(in the rows, 128 means zero)
Each path below is one point turned by a fixed rotation once a step. After each direction that follows a path, write how fast that rotation turns it, in degrees each step (0 if it stays still).
Each turn is a multiple of 5 degrees from 10 to 175, or 0.
Each row of a path follows its step; steps can be skipped.
Path 1:
step 0: 121, 113, 108, 134, 123, 91, 142, 116, 131, 139, 142, 144, 117, 121, 120, 127, 131, 129, 92, 111, 137, 125, 126, 131, 154, 133, 109, 133, 150, 148, 130, 136, 118, 98, 121, 137, 121, 131, 123, 126, 143, 103, 156
step 1: 144, 119, 161, 122, 135, 126, 132, 126, 141, 133, 143, 112, 134, 103, 126, 123, 113, 107, 134, 121, 131, 103, 119, 131, 118, 152, 102, 125, 129, 114, 144, 113, 124, 135, 127, 151, 114, 100, 127, 107, 129, 97, 152
step 2: 121, 122, 123, 141, 118, 129, 112, 127, 83, 153, 118, 138, 121, 114, 158, 134, 133, 119, 114, 136, 132, 130, 129, 131, 111, 146, 93, 141, 133, 136, 132, 101, 116, 127, 133, 124, 153, 134, 123, 127, 130, 125, 165
step 3: 116, 105, 121, 110, 131, 125, 122, 113, 127, 120, 140, 118, 139, 92, 134, 133, 123, 137, 107, 125, 160, 130, 110, 162, 156, 126, 125, 141, 122, 135, 120, 115, 125, 120, 145, 143, 105, 117, 136, 132, 137, 144, 160
step 4: 125, 123, 127, 125, 128, 125, 113, 134, 106, 150, 112, 124, 137, 103, 128, 124, 99, 111, 139, 104, 119, 109, 95, 131, 147, 140, 118, 117, 111, 129, 123, 92, 142, 105, 119, 137, 129, 122, 120, 129, 106, 104, 120
step 5: 154, 121, 119, 121, 133, 111, 131, 154, 118, 146, 123, 131, 123, 105, 154, 139, 144, 126, 147, 128, 161, 148, 141, 153, 138, 149, 107, 125, 130, 130, 134, 128, 132, 104, 107, 127, 135, 132, 122, 152, 146, 122, 146
step 6: 130, 133, 152, 140, 105, 127, 141, 101, 145, 147, 138, 133, 139, 97, 146, 157, 104, 137, 120, 124, 141, 119, 138, 137, 146, 130, 132, 116, 97, 125, 131, 116, 121, 126, 114, 148, 127, 109, 127, 143, 109, 141, 146
step 7: 149, 113, 124, 149, 128, 135, 115, 152, 96, 133, 109, 135, 127, 97, 123, 155, 129, 114, 119, 133, 144, 129, 117, 113, 162, 149, 111, 122, 121, 110, 131, 125, 109, 129, 134, 128, 132, 126, 125, 115, 105, 141, 109
step 8: 146, 141, 143, 119, 127, 116, 123, 136, 109, 145, 113, 144, 132, 118, 109, 141, 119, 131, 106, 124, 136, 143, 123, 140, 154, 118, 137, 133, 115, 117, 136, 161, 130, 92, 114, 132, 120, 139, 135, 132, 145, 130, 170
step 9: 152, 131, 126, 124, 123, 112, 146, 115, 136, 120, 120, 142, 137, 109, 165, 131, 98, 114, 134, 113, 133, 87, 113, 126, 139, 134, 126, 118, 114, 110, 138, 144, 103, 118, 115, 115, 120, 115, 132, 104, 122, 127, 131
step 10: 136, 130, 156, 108, 118, 149, 148, 141, 81, 146, 114, 135, 141, 118, 129, 154, 140, 122, 138, 144, 140, 129, 138, 116, 118, 146, 124, 120, 128, 126, 129, 118, 101, 113, 130, 99, 112, 125, 115, 120, 133, 128, 140
Directions:
132, 133, 132, 128, 127, 120, 126, 136, 134, 130, 129, 122, 125, 129, 135, 124, 123, 126, 136, 118, 127, 128, 130, 129, 120, 131, 125, 124, 128, 133, 135, 137, 126, 127, 122, 121, 126, 125, 130, 129, 129, 119, 132	90
131, 133, 132, 132, 123, 126, 122, 131, 126, 125, 121, 133, 128, 121, 127, 128, 128, 128, 126, 128, 130, 134, 131, 127, 122, 124, 126, 126, 128, 136, 125, 128, 122, 139, 139, 137, 126, 126, 138, 131, 123, 130, 129	80
133, 132, 134, 121, 132, 136, 120, 123, 132, 125, 136, 124, 124, 122, 126, 127, 121, 128, 125, 128, 130, 126, 132, 125, 127, 130, 136, 120, 127, 129, 125, 127, 129, 131, 123, 135, 125, 141, 126, 128, 133, 127, 132	145
123, 119, 125, 132, 126, 135, 122, 130, 121, 133, 136, 115, 123, 129, 125, 129, 125, 129, 126, 127, 127, 127, 123, 129, 128, 123, 128, 126, 128, 126, 130, 137, 121, 128, 129, 125, 128, 129, 137, 134, 122, 134, 130	85
121, 132, 124, 126, 136, 133, 132, 126, 122, 128, 128, 126, 129, 135, 131, 118, 122, 123, 127, 126, 136, 130, 128, 138, 122, 130, 125, 126, 124, 131, 132, 115, 127, 128, 131, 126, 120, 129, 133, 131, 130, 129, 127	40
Path 2:
step 0: 108, 134, 130, 124, 139, 128, 127, 128, 140, 106, 110, 114, 119, 148, 132, 133, 143, 119, 119, 139, 140, 123, 132, 102, 123, 145, 121, 118, 111, 123, 130, 107, 149, 137, 113, 142, 120, 117, 100, 122, 147, 119, 150
step 1: 131, 129, 115, 149, 134, 133, 147, 131, 113, 128, 127, 149, 125, 137, 118, 128, 154, 139, 114, 121, 118, 157, 107, 121, 126, 141, 144, 136, 118, 132, 132, 125, 162, 126, 130, 127, 160, 135, 108, 117, 124, 124, 127
step 2: 128, 151, 128, 140, 134, 123, 118, 118, 134, 126, 101, 140, 128, 129, 112, 143, 121, 134, 146, 128, 131, 140, 138, 112, 131, 123, 120, 110, 138, 136, 151, 125, 142, 130, 134, 155, 131, 128, 98, 119, 143, 133, 164
step 3: 134, 139, 125, 135, 125, 117, 123, 148, 112, 110, 146, 152, 110, 158, 110, 135, 151, 124, 122, 149, 135, 129, 119, 96, 121, 127, 127, 130, 117, 128, 131, 121, 134, 114, 132, 118, 137, 109, 111, 113, 113, 127, 141
step 4: 119, 119, 115, 145, 129, 123, 134, 105, 119, 122, 116, 157, 135, 137, 122, 136, 128, 126, 137, 134, 125, 140, 114, 121, 120, 103, 133, 126, 161, 120, 141, 128, 158, 141, 134, 116, 132, 125, 114, 119, 149, 152, 133
step 5: 126, 127, 132, 106, 105, 125, 126, 135, 120, 133, 121, 134, 124, 138, 113, 138, 131, 99, 132, 153, 125, 149, 108, 102, 112, 118, 123, 120, 126, 129, 143, 122, 128, 105, 130, 135, 119, 139, 122, 124, 133, 117, 164
step 6: 103, 109, 133, 123, 141, 125, 139, 120, 136, 143, 129, 151, 126, 150, 121, 126, 156, 137, 125, 151, 140, 141, 126, 126, 132, 113, 132, 116, 129, 102, 137, 102, 146, 115, 139, 123, 124, 113, 122, 117, 127, 146, 119
step 7: 125, 116, 134, 119, 136, 142, 130, 115, 115, 127, 113, 126, 122, 133, 119, 125, 138, 108, 108, 129, 106, 132, 120, 115, 111, 126, 112, 125, 134, 115, 137, 132, 161, 122, 129, 143, 127, 125, 130, 112, 172, 114, 148
step 8: 139, 138, 128, 122, 135, 134, 147, 134, 124, 145, 124, 139, 133, 146, 118, 123, 156, 128, 110, 144, 127, 157, 122, 140, 137, 115, 133, 116, 126, 146, 159, 117, 120, 104, 145, 147, 148, 124, 123, 119, 127, 134, 132
step 9: 136, 130, 146, 141, 151, 143, 124, 118, 136, 130, 110, 135, 114, 145, 128, 129, 131, 120, 123, 139, 129, 113, 152, 104, 130, 118, 112, 114, 145, 126, 139, 113, 149, 120, 115, 138, 127, 110, 132, 92, 138, 138, 130
step 10: 144, 115, 121, 140, 129, 138, 148, 123, 103, 118, 140, 126, 134, 150, 127, 121, 150, 117, 105, 136, 109, 130, 118, 116, 109, 110, 112, 139, 140, 148, 145, 119, 132, 128, 133, 129, 151, 119, 123, 126, 115, 119, 146
Directions:
134, 129, 139, 122, 126, 122, 130, 130, 135, 129, 133, 122, 122, 131, 125, 127, 122, 125, 127, 125, 130, 126, 125, 128, 125, 134, 125, 129, 134, 133, 123, 131, 136, 128, 123, 127, 121, 132, 124, 117, 133, 126, 131	160
132, 134, 127, 122, 135, 129, 130, 121, 135, 122, 126, 125, 139, 124, 127, 138, 124, 132, 127, 126, 128, 125, 126, 132, 128, 129, 130, 120, 134, 120, 133, 118, 125, 132, 129, 122, 128, 126, 124, 125, 131, 131, 128	160
133, 132, 132, 134, 125, 128, 123, 121, 130, 131, 128, 126, 132, 138, 136, 125, 128, 132, 140, 129, 127, 132, 126, 132, 122, 124, 129, 128, 130, 121, 123, 129, 130, 127, 126, 140, 127, 125, 125, 130, 133, 133, 119	155
131, 134, 129, 124, 130, 128, 127, 128, 123, 130, 135, 123, 122, 133, 127, 121, 133, 138, 124, 129, 122, 132, 122, 134, 127, 130, 137, 137, 132, 126, 131, 122, 125, 123, 129, 121, 129, 132, 124, 129, 119, 133, 130	155
121, 124, 133, 127, 134, 124, 123, 131, 134, 124, 136, 126, 123, 131, 127, 125, 130, 133, 132, 132, 128, 120, 137, 122, 129, 129, 122, 124, 129, 121, 124, 122, 128, 125, 129, 130, 126, 116, 128, 127, 118, 127, 129	115
